In the data rows, 128 means zero.
Each row belongs to one hidden group. There are 3 groups. Groups can overlap: rows of different groups may look alike. Groups are numbered from 0 in the order they first appear among the rows asked about.
Here is the table:
 94 148 121 135 116 111 113 107  90 125 138 149
126 179 131 108 104 136  96 106  91 159 116 149
139  91 165 126 149 148 177 152 157 114 136 114
110 140 113 123 107 105 118 132  99 136 119 152
122 180  75 111 117 116  75 111 157 148 132  74
128 158  70 145 102  96  51 114 130 115 129  54
127 103  87 135 134 116  97 130 114 108 129 130
110 169  94 134 105  89 112 106 103 146 143 151
164  64 143 127 179 133 211 153 217 110 141  90
116 121 112 171 123 138 118 109  98  92 137 100
113 123 144 138 106 122 118 146  96 143 135 173
151 123 176 104 134 169 172 129 173 124  99 121
113 178  72 123  92  96  66 118  98 152 130 129
183  12 224 130 199 190 232 188 199  70 122 100
128  84 177 143 144 145 193 135 150 102 137 135
162 220 163  92  99 177  81 101  96 198  63 179
157  58 180 131 184 155 225 145 168  92 132 114
 80 182  87 135  92  80  45 142  72 203 141 177
132  65 143 122 165 138 170 139 154  85 137 123
106 162  83 127 108 101  90  95  98 140 144 146
Rows drawn again from the table, each followed by its group:
164  64 143 127 179 133 211 153 217 110 141  90 0
128  84 177 143 144 145 193 135 150 102 137 135 1
157  58 180 131 184 155 225 145 168  92 132 114 0
132  65 143 122 165 138 170 139 154  85 137 123 0
128 158  70 145 102  96  51 114 130 115 129  54 0
127 103  87 135 134 116  97 130 114 108 129 130 2
151 123 176 104 134 169 172 129 173 124  99 121 0
 80 182  87 135  92  80  45 142  72 203 141 177 2
122 180  75 111 117 116  75 111 157 148 132  74 0
106 162  83 127 108 101  90  95  98 140 144 146 2
113 178  72 123  92  96  66 118  98 152 130 129 1
110 169  94 134 105  89 112 106 103 146 143 151 2
183  12 224 130 199 190 232 188 199  70 122 100 0
113 123 144 138 106 122 118 146  96 143 135 173 2
110 140 113 123 107 105 118 132  99 136 119 152 2
139  91 165 126 149 148 177 152 157 114 136 114 0
